Rotation paths and how fast each direction turns (degrees each step)
Each turn is a multiple of 5 degrees from 10 to 175, or 0.
Each row of a path follows its step; steps can be skipped.
path 1
step 0: [18.6, -25.3, 11.5, -8.9, 4.5, -3.3, -2.2, -9.8, 2.5, 7.5, -0.9, 17.7, 5.6, -12.0, -22.5, 1.1, -7.8, 26.1, -15.8, 11.0, -14.1, 1.9, 28.3, 18.3, 24.7, -12.4, 11.8, -4.9, -1.1, -11.0, -14.6, -0.5, 10.3, 40.9, -12.1, 17.0, -20.7, 5.5, 29.9, 13.9, 14.2, 5.5]
step 1: [30.1, -16.0, -12.2, 8.0, 7.3, 3.1, -9.9, -25.4, 3.4, -13.3, -15.1, -16.8, 1.3, -4.7, -33.4, 3.9, -18.9, 5.4, -16.2, -12.2, -18.1, -12.6, -3.6, 19.8, 7.8, -16.3, 4.6, 2.8, 27.9, -23.1, 24.7, 10.7, -2.3, -2.1, 6.0, 4.3, -21.5, 10.5, -7.4, 20.5, 11.4, -26.3]
step 4: [-19.9, -19.8, -16.1, 21.3, 21.8, -14.6, -22.8, -15.0, 13.7, 5.8, 10.9, 12.9, 10.1, 7.5, -21.2, 8.4, 27.6, -13.1, -3.1, 6.9, 3.3, 12.3, -3.3, 5.7, 4.8, -39.3, -10.0, 3.0, 32.3, -9.5, 2.1, -7.3, 12.7, -8.1, -1.7, 12.6, 11.7, -3.9, 5.2, 29.7, -12.2, -18.9]
step 5: [-10.4, -15.4, 2.7, -2.9, 26.4, 14.8, 0.2, 2.6, -7.0, 0.4, 7.2, -21.7, 4.5, 7.9, 0.1, 22.2, 14.3, 5.0, 7.9, -8.5, -21.8, -1.0, 37.5, 1.7, 11.3, -34.1, 15.6, 23.9, -6.6, 5.2, -5.4, -11.3, 15.6, -0.8, -7.2, 18.9, -9.2, -4.6, 34.0, 32.8, 8.5, 9.9]
step 6: [4.5, 17.8, -7.2, 0.9, -1.3, 3.2, -1.3, -11.4, 14.8, 1.3, -4.2, -17.9, 3.4, 1.8, -7.9, -2.5, -18.2, -2.6, -35.0, 25.9, -18.5, -15.0, 26.3, 24.2, 13.6, -16.8, 30.9, 0.3, -8.6, -29.5, 7.1, -7.8, -4.8, 4.7, -23.0, -1.5, -1.2, 22.2, 11.1, 26.7, 22.8, 3.5]
step 9: [-16.3, -21.5, 14.1, 9.9, -2.7, 2.2, -0.7, -9.9, 23.8, 9.7, -3.3, 23.1, -8.8, -17.2, 1.3, 28.5, 1.3, 7.2, -18.8, 18.1, -16.7, 14.8, -2.6, 0.9, -1.2, -34.2, 4.6, -38.2, 1.0, -27.2, -4.6, 3.8, -6.9, 12.5, -6.0, 19.7, -4.3, 15.5, 1.6, 18.4, -2.9, -26.1]
step 10: [17.7, -6.2, 19.6, 14.0, 25.4, 3.6, 9.4, -29.6, 20.2, -6.1, 29.0, 14.7, -1.3, 6.6, -25.1, 13.6, -5.5, 9.1, -0.8, -13.3, -10.8, 2.0, 5.1, -20.1, 16.5, -48.8, -5.2, 11.3, 21.8, 7.1, 0.2, 8.1, 11.2, 4.1, -5.6, 17.1, -9.9, 1.1, 0.7, 14.1, 13.8, -3.6]
step 12: [3.0, -21.6, -7.0, 2.7, 15.3, -14.3, 4.0, -5.7, -3.8, 2.5, -39.3, -2.6, 3.4, -15.1, -20.2, -11.8, 2.2, -20.6, -21.2, 14.6, 5.7, -20.9, 27.1, 23.6, 27.9, -12.4, -7.6, -16.8, 8.1, -23.5, -19.3, -24.3, -1.1, 6.9, -13.9, 16.1, -13.1, 14.6, -4.1, 3.2, 11.3, -7.5]
step 13: [1.0, -33.7, -35.7, -14.1, 9.5, 1.1, -14.2, -12.4, -2.9, 13.6, -2.8, -8.1, -28.2, -10.1, -16.6, 4.6, 10.9, 10.9, -31.6, -1.9, 4.5, -13.2, 5.2, -5.9, 26.3, -15.0, 1.1, 10.4, 36.5, 14.9, 17.1, -5.9, 7.8, -2.6, 4.7, 1.0, -5.9, -6.1, 1.7, 12.3, 20.2, -18.1]
step 14: [-23.8, -26.7, -1.8, -22.1, 4.4, 23.7, -7.1, -2.3, 9.4, 15.6, 4.1, -7.0, 10.4, 13.5, 10.3, 35.4, 14.0, 4.1, -21.8, -8.2, -11.6, -4.4, 1.5, 13.5, 1.3, -17.7, 25.6, -12.4, 24.9, -12.9, 15.0, -8.5, -16.1, -19.8, 5.7, 3.4, -5.1, 2.9, 2.0, 32.5, -22.4, 4.5]
Speeds:
[0.9, -2.0, -1.4, -3.2, -9.1, 6.3, -3.4, 3.2, -7.6, 1.9, 0.8, 2.8, -3.3, 2.8, -7.0, 3.7, -8.1, 4.4, -5.7, 6.2, -3.5, -0.4, -0.7, 6.2, 1.1, -6.8, 5.4, -0.1, -5.9, 5.4, 9.0, -0.3, 4.4, 0.8, 1.0, -3.0, 3.4, 0.4, 6.6, -8.1, -10.5, 8.2] => 135
[4.3, -9.5, -7.6, 5.2, -6.4, -3.2, 7.7, 4.7, 1.0, 1.5, -1.4, -0.8, 2.3, 4.0, 4.2, -4.3, -10.8, -8.1, -3.3, -0.5, 2.8, 9.6, 1.4, -6.0, 2.1, -4.1, 1.5, 8.1, -3.2, -1.3, -3.3, -4.3, -3.1, 1.5, -5.7, -5.8, -3.2, -3.1, -9.5, 2.7, -4.7, 2.3] => 80
[-4.5, 4.6, -6.1, -0.6, 7.7, 6.8, -3.4, 2.2, 1.3, 2.1, -8.2, -0.5, 3.5, 1.2, -4.8, -6.3, 1.5, -8.0, -5.2, 8.2, 12.1, -6.0, -8.8, -3.9, 0.3, 0.9, -1.3, -2.4, -5.9, 2.6, -6.1, -2.8, 7.1, 3.8, 0.8, 4.3, -0.6, -1.3, -5.5, -8.0, 0.4, 2.7] => 80
[-6.9, -0.7, 0.6, 3.3, -0.1, -5.5, -4.5, -3.4, -4.9, 8.5, -2.7, -1.2, 3.4, 10.4, -0.5, -2.0, 6.2, -1.7, -1.5, -5.9, -7.4, 3.3, 0.0, 5.5, -8.4, -5.0, 1.8, -7.4, 2.1, -7.3, -3.7, -2.1, -5.4, 5.5, 1.3, 1.3, 5.9, 7.3, -9.6, -6.0, -5.8, 1.2] => 145
[5.2, 0.3, -0.8, 1.2, -5.4, -1.2, -1.0, -10.0, 1.0, -1.6, -9.4, -8.7, -4.3, -0.1, -0.4, -13.3, -2.2, 7.2, 2.3, -8.9, 9.8, -5.3, 7.2, 1.6, -1.2, -0.3, 0.3, -1.8, -5.5, -1.8, 3.6, -0.5, 3.7, 3.3, -2.3, 4.5, 3.6, 2.7, 2.4, 7.5, -3.3, 5.4] => 65
